[ -3.4  -3.9   2.6  -3.6   4.7  -5.9   2.9  -7.6  -2.0  12.0 -20.6   5.5
  -1.8  -0.5   0.7  -8.8   9.6 -12.2  -5.6 -10.1   1.6   2.6   6.1   6.7
  -2.1   0.9   1.5 -10.6   6.5  -0.7   0.9  -3.6   4.2  -3.7  -5.9   5.5
  -0.1 -17.0  -0.7   8.7 -12.8  -0.8   0.0   5.1   8.5   8.1  -0.8  10.0] : j_920
[  8.0  32.3  16.0 -13.8 -46.5  -8.0  43.5  44.3  22.1  45.5  23.2   7.7
  43.4 -14.2 -61.7  -9.4  22.8  47.6  42.1  16.8  11.3  19.1   5.6  43.3
 -42.8  26.9   9.2 -58.6  70.4  48.5   3.9 -62.3  13.6  85.1  -6.4 -53.6
 -48.7   5.2 -13.4   4.4 -16.5 -74.1 -13.5  17.0 -47.7 -48.3 -47.0  -2.6] : j_486
[ 13.8  -1.6  -8.3   6.6 -22.1  10.3  -8.3  21.5   7.7 -34.0  40.8   3.9
   5.8  10.7  -4.8  29.8 -24.6  28.5  10.6  37.7   1.9 -27.2   7.0 -13.3
  -5.1 -16.6   4.3  25.3 -35.1 -12.4 -18.7  -5.1   2.4  12.4   7.6 -23.2
   2.5  35.9   5.5 -40.9  25.2   8.5  -6.7 -22.5 -25.1 -10.6   6.1 -43.4] : j_638
[  0.8   8.1   4.3   1.6  12.6  -1.0  -6.5   6.6   7.9   3.4   3.5  -8.0
  -1.3   6.0 -15.4  -6.4  -4.4  -5.7  11.2  -3.9   6.5   5.1  12.0   7.6
  -3.7  -1.0 -14.6   6.2   2.3  -7.6   0.4   1.7  -9.4  -4.9   5.1 -14.2
  15.4   4.9  -5.1   0.2   4.0   1.0  -5.2   0.3  -0.1   3.1 -11.4   6.9] : j_504
[ 18.9  -9.5  16.6  18.7 -21.2  32.3   4.3 -13.0   6.4  -4.3 -19.6 -19.3
  15.0   8.2  -0.3  12.8   9.6   7.5 -12.9  12.7  38.9  20.8  -1.7  15.3
  -9.4 -10.6  -5.4  -8.1  12.1  18.5   7.5 -10.3  -7.8 -22.7  27.7   5.3
  23.9  -7.9  -5.6  19.9 -11.9  13.5  -2.2  13.5 -33.5  -2.3 -27.6   2.6] : j_15
[  0.8   8.1  18.0   2.0  12.6  -1.0  -6.5   6.6   7.9   3.4   3.5  -8.0
  -1.3   6.0 -15.4  -6.4  -4.4  -5.7  11.2  -3.9   6.5   5.1  12.0   7.6
  -3.7  -1.0 -14.6   6.2   2.3  -7.6   0.4   1.7  -9.4  -4.9   5.1 -14.2
  31.7   4.9  -5.1   0.2   4.0   1.0  -5.2   0.3  -0.1   3.1 -11.4   6.9] : j_501
[-31.5   8.2   9.5  -7.2  47.1 -22.9   7.6 -44.4 -22.0  65.3 -79.3   3.7
 -21.7 -23.2  -1.7 -54.2  39.9 -56.0 -34.8 -70.6  -5.3  41.6  -7.6  35.4
  11.8  31.4 -16.9 -68.6  66.0  19.3  32.6  10.8  29.5 -16.9 -19.8  42.4
  -2.7 -73.8 -17.2  80.8 -55.3 -15.4   5.4  41.6  34.3  25.5 -14.8  77.8] : j_810
succ: [15.3]	[-9.4]
tags:
[-5.1] -> j_53
[-17.2] -> j_389
[-17.1] -> j_187
[-5.6] -> j_54
[-13.4] -> j_87
[-0.7] -> j_971
[-14.2] -> j_895
[-5.0] -> j_918
[5.5] -> j_358
key j_504 39: 	j_53
where: [-2.7]	j_810, 37
q: [  8.0  32.3  16.0 -13.8 -46.5  -8.0  43.5  44.3  22.1  45.5  23.2   7.7
  43.4 -14.2 -61.7  -9.4  22.8  47.6  42.1  16.8  11.3  19.1   5.6  43.3
 -42.8  26.9   9.2 -58.6  70.4  48.5   3.9 -62.3  13.6  85.1  -6.4 -53.6
 -48.7   5.2 -13.4   4.4 -16.5 -74.1 -13.5  17.0 -47.7 -48.3 -47.0  -2.6]	j_486

[-38.9  16.4   7.5 -60.6  46.6 -39.0] : j_85
[ 71.9  45.9 -67.4  74.9 -40.2  28.8] : j_752
[-22.8 -63.4 -15.2 -35.2 -22.7 -75.7] : j_725
[-43.4  16.9 -63.7  53.2 -25.7 -52.4] : j_540
[-38.4  33.9 -71.5 -48.6  68.5  46.4] : j_164
[ 70.3  11.8 -26.9  54.9 -78.3 -38.1] : j_441
[-48.2  -0.9  -1.0 -67.3 -52.6 -20.2] : j_398
succ: [11.8]	[-26.9]
key -> tag
[-48.2] -> j_175
[71.9] -> j_942
[70.3] -> j_378
[-39.0] -> j_625
[-38.9] -> j_396
[-22.8] -> j_556
key j_85 1: 	j_396
succ: [-1.0]	[-67.3]

[ 2.7  5.6  3.8  4.8 -5.8 -7.7 -1.8 -6.9 -4.3  2.5 -5.3 -4.4 -2.0  3.6
 -2.1  2.5 -3.2  9.5  4.9 -4.2] : j_532
[-2.1 -1.0  3.2 -0.3  0.8  0.8 -4.0  1.6  2.1 -2.0  1.8  0.8 -3.0 -2.7
 -1.3 -1.6 -0.3  1.6  0.0  1.4] : j_557
[-2.0  1.1 -5.3 -3.2 -0.8 -0.4 -1.9  2.8 -4.2 -5.8 -2.1  0.2 -5.8 -2.5
  0.3 -5.9  3.2 -2.1 -2.5 -1.6] : j_186
[-17.7 -13.6 -11.7  -5.9  26.5  10.0  -5.6  25.0  -8.7  -7.1  20.4  12.9
  -7.9 -10.6 -14.4 -13.4  18.6   5.0  13.7  12.4] : j_786
[ -4.4   0.7   3.4  -2.0  -1.2  -1.2  -9.4   2.8  -0.9  -7.5  -0.1   0.5
 -11.0  -5.9  -3.0  -7.4   1.3   3.9  -0.9   0.4] : j_221
[-31.3 -41.9   7.0 -51.1  36.2  43.8 -35.4  52.9  17.4 -46.0  37.1  42.1
 -45.1 -54.9 -18.3 -69.1  40.7 -43.5 -39.5  42.3] : j_284
[ 22.9  24.4  -8.9  26.5 -27.4 -28.9  14.2 -38.1  -8.8  26.7 -24.9 -23.2
  19.5  29.3   5.6  33.0 -23.5  26.8  17.4 -21.6] : j_697
key -> tag
[14.2] -> j_436
[-1.9] -> j_604
[-1.2] -> j_144
[-1.3] -> j_534
[-5.7] -> j_835
[-9.5] -> j_415
[-9.4] -> j_713
[-5.6] -> j_329
key j_221 7: 	j_713
where: [-8.8]	j_697, 9

[-23.8 -69.5 -48.7 -51.7  34.0  54.0   8.3 -53.0]  j_62
[ -2.3 -13.4 -15.9 -17.5  13.4  31.6   3.0 -12.1]  j_514
[-18.7 -21.0 -23.2 -33.8  19.7   3.0  23.9 -21.1]  j_442
[ 11.8  39.1 -15.8  47.7 -40.4 -37.9   6.0  37.4]  j_596
[ 12.3  23.7  23.8  52.6   1.9 -31.1 -13.6  15.5]  j_320
[ 22.0  39.3  35.3  33.1  -7.3 -12.2 -14.0  15.2]  j_586
[-10.3 -11.7  12.4  -9.3  11.8  18.4   0.2  -4.2]  j_671
[  7.4  30.3  24.0   5.9 -31.7 -58.3   3.4  27.8]  j_71
[ -2.5   2.6  16.0  19.7   2.0 -46.0   5.3  -3.1]  j_456
where: [12.3]	j_320, 1
where: [-15.9]	j_514, 3
succ: [-12.2]	[-14.0]
where: [6.0]	j_596, 7
key -> tag
[52.6] -> j_38
[52.7] -> j_956
[-51.7] -> j_11
[5.9] -> j_775
[-51.8] -> j_332
[-23.8] -> j_973
[5.8] -> j_247
key j_62 4: 	j_11
succ: [24.0]	[5.9]

[ 32.6 -11.9 -39.6 -52.7 -51.4 -36.3]  j_77
[ 64.9 -36.6 -28.8  57.2  60.8 -39.5]  j_452
[ 32.6 -11.9 -47.1  26.0 -51.4 -36.3]  j_538
[-53.7   7.1 -12.3  57.1  13.2  25.9]  j_453
where: [25.9]	j_453, 6
succ: [57.1]	[13.2]
succ: [57.2]	[60.8]

[ 37.9  24.9 -46.3 -44.3  18.9 -82.3] : j_782
[-2.2 -2.1  2.1 -6.3 19.9 18.2] : j_182
[ 37.9  24.3 -46.3 -44.3  18.9 -82.3] : j_824
[-37.4 -35.7  15.6  14.2 -49.3  -8.8] : j_338
[-16.3 -24.4   0.5  -1.4 -31.0 -24.9] : j_734
[11.7 -1.2  9.0 14.9 -0.9 16.5] : j_380
[17.6 15.7 12.5 23.9 -9.3 24.7] : j_276
[14.8 10.3  9.0 14.9 -0.9 16.5] : j_6
[ 37.9  24.3 -46.3 -20.2  18.9 -82.3] : j_459
[ 33.1  25.4 -42.3 -36.4  22.8 -70.7] : j_145
[ 34.5  17.5 -45.1 -42.5  13.9 -81.3] : j_80
Table of tags by key:
[-35.7] -> j_9
[-8.8] -> j_347
[14.1] -> j_349
[14.2] -> j_702
[-42.5] -> j_302
[-35.6] -> j_202
key j_338 4: 	j_702
where: [-37.4]	j_338, 1
where: [17.6]	j_276, 1
succ: [-35.7]	[15.6]

[ 26.0 -14.2 -23.9 -46.3  16.8 -45.0   1.3] = j_823
[ -4.5  22.5 -49.6  13.0 -19.7 -41.8 -20.9] = j_718
[ -4.5 -42.0 -49.6  13.0 -19.7 -41.8  -2.2] = j_640
[ 47.6  36.8 -19.1 -84.2  26.6 -52.3 -42.1] = j_701
[-48.0 -57.9  16.6  13.6 -48.1 -17.7  26.5] = j_113
[ 17.3  27.3  14.0  20.5  15.1  52.9 -35.9] = j_250
succ: [-48.0]	[-57.9]
succ: [26.6]	[-52.3]

[-67.5   1.5   5.6  16.4] = j_457
[-67.4 -87.0  23.4  30.8] = j_602
[ 34.3 -44.0   4.1  34.4] = j_936
[46.2  5.4 -3.2  5.3] = j_537
where: [5.4]	j_537, 2
where: [16.4]	j_457, 4
where: [-67.4]	j_602, 1
tags:
[-87.0] -> j_776
[5.4] -> j_985
[-44.0] -> j_940
[5.3] -> j_614
[-3.2] -> j_804
key j_537 2: 	j_985
where: [34.4]	j_936, 4
q: [-67.4 -87.0  23.4  30.8]	j_602
q: [-67.5   1.5   5.6  16.4]	j_457

